In the rows, 128 means zero.
Each path is a new rotation, seen through one point. The rows after it are directions, each followed by how far the rotation turns it, in deg/step (0 if it stays put).
Each turn is a multiple of 5 degrees from 10 to 175, or 0.
Each row of a path follows its step; steps can be skipped.
Path 1:
step 0: [112 126 113 129 139 127 130 129 129 139 127 119 119 117 141 143 127 130
 120 127 136 131 121 124 129 108 132 127 125 130 138 133 125 117 129 120
 142 132 139 127 121 117 140 126 133 122]
step 1: [135 133 133 144 125 119 127 130 134 134 127 124 119 142 148 127 128 117
 139 145 129 129 119 142 127 126 136 119 135 127 126 136 126 120 130 123
 146 143 126 125 123 121 123 120 125 124]
step 5: [133 133 135 134 137 120 122 129 117 126 126 125 132 119 126 123 110 127
 129 124 133 119 123 116 149 125 129 121 130 117 126 115 129 107 134 122
 125 137 127 139 142 124 127 138 127 118]
step 8: [127 121 117 134 138 131 118 121 132 128 114 121 138 133 132 129 114 136
 132 132 113 131 132 123 133 114 125 137 119 118 136 138 125 127 131 140
 127 119 126 119 137 129 128 120 124 105]
step 12: [117 113 150 116 134 128 119 125 146 132 129 124 132 131 132 122 121 128
 143 135 137 128 113 131 125 120 131 127 140 132 133 129 128 123 132 122
 139 126 135 129 119 121 121 122 113 131]
step 18: [118 131 133 123 133 118 129 138 120 136 125 132 129 141 125 131 120 133
 136 134 118 114 117 146 128 118 122 140 141 135 121 128 130 115 137 122
 144 131 117 115 129 134 126 121 126 129]
step 19: [119 140 117 119 125 124 111 119 132 125 134 130 139 126 144 142 133 126
 126 123 115 121 126 124 135 131 123 131 132 132 143 133 132 122 122 133
 143 132 123 124 142 135 135 114 125 119]
step 21: [128 131 131 136 121 151 120 135 145 140 131 140 125 121 136 116 123 130
 137 126 117 114 118 135 128 130 135 136 130 122 139 115 127 139 135 126
 127 128 121 127 119 138 132 122 132 128]
[130 126 131 132 133 128 126 129 127 131 126 125 132 130 130 127 128 131
 127 124 131 129 125 129 126 129 127 124 124 126 129 133 128 126 127 128
 128 129 129 129 128 123 127 132 129 125]
10
[127 128 127 128 126 128 131 128 129 130 132 124 128 127 125 123 125 128
 132 129 128 130 128 129 125 129 130 127 129 124 129 126 127 130 130 127
 131 134 133 126 128 125 124 125 131 128]
70
[132 132 132 128 127 127 130 128 125 125 125 129 127 129 126 125 131 128
 127 134 128 126 129 133 130 126 127 128 128 128 126 127 128 124 130 125
 126 128 131 127 133 122 126 127 127 131]
170
[126 125 126 132 131 128 129 124 126 128 129 131 129 128 128 126 127 128
 127 128 130 134 128 128 132 127 126 132 127 130 130 127 131 125 124 128
 124 131 131 129 132 130 125 125 130 128]
125
[131 126 127 127 128 124 125 125 129 127 131 129 128 132 127 126 134 128
 128 132 128 131 130 128 127 129 132 123 130 126 131 131 127 127 129 128
 129 128 132 128 128 133 132 131 126 130]
135
